Named turns come first, each shown by rows before and after it. Which turns, in which order, take the first row of each pair that follows to the second? Write the first one first, as in the answered first pair.
K506:
[1.150, 0.230, -2.693, -0.582, 2.160, 0.184, 3.305, -0.919, 0.502, -1.415, 2.679, -2.896, -2.040, 0.796, -1.130, -0.006, 2.083, 0.958, 1.888, -2.339, -0.596, 3.114, -1.205]  ->  [1.235, -0.980, -0.149, -0.069, 1.870, 0.302, 2.410, -0.940, 0.202, -0.455, 2.715, -0.435, -2.592, 3.678, -2.636, -0.347, 0.162, 2.343, 1.618, -1.581, 0.381, 3.507, -1.420]
[2.055, -0.563, -0.102, 0.958, 0.314, 0.891, -1.356, 0.010, -0.069, 1.845, 0.807, -1.090, -0.011, 1.169, -0.381, 2.932, -0.168, 0.709, -0.058, 0.901, -1.366, -0.392, 1.237]  ->  [2.380, -1.026, -0.320, 0.697, 0.213, 0.586, -2.043, -0.203, -0.499, 1.830, 0.598, -0.583, 0.082, 0.844, -0.098, 2.931, -0.266, 0.809, -0.410, 0.993, -1.014, -0.787, 1.350]
[0.077, 0.162, -0.135, -1.844, -0.189, -1.862, 0.397, 0.623, -1.071, -1.158, 0.553, 1.542, 1.154, 2.614, -0.365, 0.062, -0.025, 0.210, -1.413, 0.422, 1.080, -0.299, 0.372]  ->  [0.370, 0.310, -0.893, -1.824, -0.419, -2.162, -0.096, 0.225, -1.238, -1.439, 0.348, 0.859, 1.182, 1.377, 0.265, 0.078, 0.586, -0.062, -1.645, 0.074, 1.174, -0.703, 0.509]
[0.883, 0.734, -0.167, -2.089, 1.294, -0.347, 3.935, -1.383, 1.160, -1.157, 0.769, -1.911, 0.862, 1.244, -1.656, -0.686, 0.358, 2.014, -1.377, -2.125, 2.462, -0.078, -0.848]  ->  [1.033, 0.017, 0.767, -2.080, 1.120, -0.155, 3.118, -1.710, 0.577, -0.663, 0.534, -0.772, 0.725, 2.111, -2.192, -1.075, -0.451, 2.387, -1.446, -1.702, 3.137, -0.112, -0.739]
K573:
[-0.780, -0.600, 1.424, -0.043, -0.464, -0.946, -1.586, -1.378, -1.306, 0.280, -1.229, 1.363, -0.946, 1.561, -0.177, -2.119, -2.179, -1.143, -0.991, 1.476, 0.593, -0.296, 0.038]  ->  [0.919, -1.620, 0.472, -0.033, 0.949, -0.119, 1.040, -0.248, 0.998, 0.569, 0.519, -0.165, -1.541, 1.746, -1.399, -2.036, -0.494, 0.535, -2.052, -1.405, 1.862, 1.671, -0.070]
[-0.500, -0.255, 4.833, 0.064, 0.790, -1.637, -0.276, -4.330, -0.644, 0.243, -2.369, 4.132, -3.192, 2.447, 1.837, -1.588, -3.662, -0.026, 2.632, 2.120, 0.597, 1.553, -1.814]  ->  [2.820, -0.051, 0.424, -1.213, 3.270, -0.948, 4.998, -1.864, 2.872, -0.387, 1.412, 0.727, -2.604, 2.660, -0.458, -1.298, 0.502, 3.729, -0.393, -3.248, 2.070, 3.487, -2.184]
[2.381, 0.869, -3.357, -0.810, 0.172, 0.530, 0.617, 0.056, 0.217, -0.672, 2.568, -0.022, 1.090, -1.789, -1.518, 1.402, 1.580, 1.346, -1.161, -1.026, 0.089, -0.990, -0.446]  ->  [0.303, 0.640, -0.158, 0.148, -1.529, -0.059, -3.077, -1.648, -2.114, -0.108, 0.054, 2.376, 0.697, -2.163, 0.075, 0.967, -1.255, -1.062, 0.691, 2.491, -0.931, -2.413, -0.131]
[-4.436, 4.618, -1.157, -1.476, 0.786, -1.775, 7.303, -1.861, -0.605, -1.053, -1.505, -2.538, 0.190, 0.942, -0.024, 0.481, 0.533, -3.099, 3.272, 1.747, -1.464, -1.172, -0.121]  ->  [-5.083, 2.326, 2.671, 0.935, 1.246, -0.629, 5.997, -2.463, 0.379, 0.474, -1.922, -1.500, -2.221, 1.206, 0.259, -0.088, -1.368, -3.952, 4.518, 2.599, -0.966, 0.681, -0.055]
K487:
[1.221, 1.007, -1.857, -1.935, -0.151, -0.607, 0.762, 0.237, -1.168, 0.355, 0.524, 1.209, 0.899, 1.847, -2.316, 0.345, 0.821, 1.597, -0.884, -0.519, 0.921, -0.865, -0.322]  ->  [1.574, -0.014, -1.054, -1.292, 0.436, -0.063, 0.955, 0.389, -0.476, 0.978, 0.811, 1.245, 0.223, 2.478, -2.665, -0.038, 0.649, 2.006, -0.873, -0.746, 1.403, 0.162, -0.374]
[1.095, -0.173, 1.454, -1.749, 1.907, -0.280, 3.036, -0.013, 0.545, -0.014, -0.006, 0.994, 0.046, 3.015, -0.636, -0.294, 0.085, 1.844, -0.229, 1.043, 2.145, 1.128, -0.299]  ->  [1.255, 0.385, 0.305, -0.526, 2.104, 0.794, 3.611, 1.582, 1.682, 0.248, 0.858, -0.637, -0.041, 1.519, -0.788, 0.690, 0.421, 1.897, -0.157, 0.413, 0.193, 2.132, 0.725]
[-2.953, 3.176, -0.909, 0.568, -0.873, -0.978, -0.082, -0.211, -0.128, -1.430, 0.076, -1.500, 0.360, -1.076, -0.023, 2.069, -0.420, -2.142, 1.629, 2.091, -1.354, -0.343, 1.499]  ->  [-2.941, 1.837, 1.140, -0.896, -0.941, -1.987, -0.777, -1.967, -1.137, -1.148, -0.800, 0.875, 0.103, 1.297, 0.104, 0.461, -0.831, -2.424, 1.259, 2.673, 1.778, -0.709, 0.176]
[0.789, -0.563, -1.050, -0.260, -0.125, -0.229, -5.508, -0.676, 0.336, 1.402, -1.739, -0.063, -2.908, -2.703, 3.618, -0.536, 3.285, -1.092, -1.653, -0.507, 1.364, -0.638, 1.850]  ->  [0.847, -0.920, -0.743, -0.252, 0.235, -0.008, -5.461, -0.601, 0.704, 1.541, -1.498, -0.050, -3.241, -2.769, 3.433, -0.706, 3.371, -1.086, -1.915, -0.864, 1.721, 0.032, 1.756]
Then:
(two turns a pair)
[0.306, 0.598, -2.211, -1.249, -0.400, -0.475, -1.314, -1.270, -0.608, -1.572, 1.090, 0.207, 0.310, -0.521, 0.490, 1.493, 1.856, 1.781, -1.652, -0.308, -2.004, -0.453, -0.349]  ->  [0.794, -2.031, 0.287, -0.574, 0.715, -0.030, -1.124, -1.835, 0.195, -0.598, 1.370, 1.305, -1.648, 0.839, 0.242, 0.222, 1.250, 2.426, -1.697, -0.746, 0.092, 1.294, -0.927]
K487 K487
[0.374, -0.355, -1.074, -0.269, 1.322, -3.292, -1.250, -0.975, -0.197, -1.869, -2.101, 0.234, -0.222, -0.558, 0.917, 0.393, -0.206, -1.554, 1.565, 2.138, -2.437, -0.227, -3.476]  ->  [0.592, -1.491, -0.324, 0.083, 1.805, -2.917, -1.086, -1.444, 0.488, -1.714, -2.138, 0.102, -1.287, -0.460, 1.232, -0.315, -0.082, -1.566, 1.246, 1.788, -0.947, 0.680, -4.013]
K487 K506
[2.500, 1.392, -1.492, 1.467, 0.728, 1.874, -0.383, 1.206, -0.919, -0.008, 2.290, 1.321, -2.055, -1.993, 2.206, -0.102, 3.437, 0.891, 0.830, -1.514, -0.412, 0.428, -0.294]  ->  [1.195, 3.484, -1.735, 0.502, -0.567, 0.802, -0.614, 1.212, -2.372, -0.721, 1.449, 1.864, -0.386, -1.014, 2.259, 0.583, 2.857, 0.140, 1.719, 0.092, -1.890, -1.395, -0.473]
K506 K573
[-0.487, -0.910, -0.810, 0.192, 0.808, -0.773, 0.789, -3.062, -0.042, 0.566, -0.941, -1.731, -1.205, -1.290, -0.966, -1.289, 0.212, -1.203, -0.754, 1.435, 1.941, -0.566, -1.403]  ->  [-0.143, 0.264, -2.573, -0.067, 0.356, -0.813, 1.163, -2.420, -0.027, 0.232, -0.734, -2.623, -0.423, -1.897, -0.888, -0.777, 0.728, -1.130, -1.136, 1.147, 1.050, -1.206, -1.368]
K487 K573
[0.253, 0.535, -0.636, -3.851, -1.065, -1.478, -1.105, -1.054, -2.304, -0.755, -1.239, 2.613, 1.664, 1.622, -0.388, -1.534, 0.325, 1.885, -1.442, 0.242, 2.981, -2.512, -0.767]  ->  [1.321, 0.406, -1.844, -3.896, -0.528, -1.314, 0.153, -0.153, -1.284, -0.754, -0.261, 1.875, 1.786, 1.440, -0.707, -1.287, 1.188, 2.937, -2.200, -0.969, 2.985, -1.943, -0.723]
K487 K573
[1.017, 1.081, -0.430, -0.589, 0.795, 0.375, 2.991, 1.476, 0.847, 0.906, 1.148, 1.445, 1.098, 3.481, -2.004, 0.269, 0.179, 2.453, -1.326, -1.413, 0.669, 0.328, -0.513]  ->  [1.667, -0.140, -1.393, -1.220, -0.606, -1.067, -1.140, -0.114, -1.400, 0.197, -0.434, 2.485, 1.363, 0.976, -0.206, -1.044, 0.616, 2.517, -3.031, -1.062, 2.197, -1.987, -0.483]
K506 K506
[-0.012, 0.101, -1.995, -2.450, -0.418, -2.473, -1.954, -0.862, 0.823, 0.520, 0.028, 0.490, 0.248, -1.928, 1.673, 0.348, 0.493, 0.165, -1.434, 0.336, -0.298, -0.204, 0.249]  ->  [-1.509, 0.356, -0.269, -1.120, -0.249, -1.951, -1.545, -1.137, 1.308, 0.941, -0.272, 0.030, -0.572, -1.901, 2.021, 0.899, -0.835, -1.331, 0.738, 1.568, -1.696, 0.756, 0.227]
K506 K573
[3.646, 3.551, -2.845, 0.866, -1.467, 0.061, 2.868, 1.059, -3.025, -2.651, 0.054, -0.309, 2.481, -0.739, -1.018, -1.189, 2.186, 0.681, -3.365, -0.007, 1.487, -2.666, 0.709]  ->  [2.515, 0.483, 2.345, 1.622, -1.635, -0.065, -0.192, -1.582, -4.403, -1.451, -2.210, 2.992, -0.078, 1.370, -0.082, -3.082, -0.601, -0.728, -2.340, 2.402, 4.070, -2.089, -0.167]
K487 K573
[0.170, 0.527, -2.148, 1.004, -2.048, 0.520, -3.745, 3.954, 0.714, 1.433, 0.532, -0.489, 1.814, -2.543, -0.417, 2.267, 0.517, -0.314, 0.521, 0.396, -3.317, -0.095, 4.049]  ->  [-0.928, 1.778, -1.212, -2.104, -3.152, -1.452, -3.789, 2.350, -1.685, 0.900, -1.082, 1.932, 3.310, 0.216, -0.525, 1.593, -0.056, -0.683, 0.837, 2.287, -1.863, -2.499, 2.486]
K506 K487
[-2.809, 1.729, 2.462, 0.298, -0.087, -0.339, 1.769, -1.041, -0.074, 0.274, -1.236, -0.226, -0.079, 2.061, -0.662, 1.404, -3.045, -2.632, 3.449, 3.044, -1.918, -0.264, -0.317]  ->  [-1.497, 3.762, -1.686, -1.990, 0.393, -1.014, 4.620, 0.241, 0.544, -0.824, 0.262, -1.955, 1.975, 2.130, -1.809, 2.051, -0.157, -0.799, 1.569, 0.595, -1.602, -1.208, -0.409]
K573 K573
[-0.726, 1.192, -1.042, -0.218, -1.219, -0.653, -1.367, -0.305, -1.194, -1.342, -1.004, -1.282, 0.439, -3.233, 1.988, 0.586, -0.316, -1.421, 0.625, 1.044, -2.350, -2.426, 0.793]  ->  [1.257, -0.001, -1.958, 0.054, 0.775, 0.485, 1.816, 1.101, 1.572, -0.806, 1.281, -3.265, -0.712, -2.707, 0.231, 0.629, 1.570, 0.584, -0.666, -2.182, -0.745, 0.069, 0.763]
K573 K573
[-0.102, -1.530, 0.673, -0.523, 2.211, 1.044, -0.615, -1.108, 0.280, -1.462, -2.078, 0.009, 0.746, -1.922, 4.040, -3.320, 2.573, 0.383, -0.121, -0.407, 1.899, 0.541, -1.004]  ->  [-0.024, -0.191, -1.002, 0.265, 2.267, 1.486, -0.175, -0.025, 0.844, -1.837, -1.416, -1.402, 1.251, -3.542, 3.904, -2.244, 2.955, 0.232, 0.077, -0.735, -0.253, 0.548, 0.051]
K487 K487
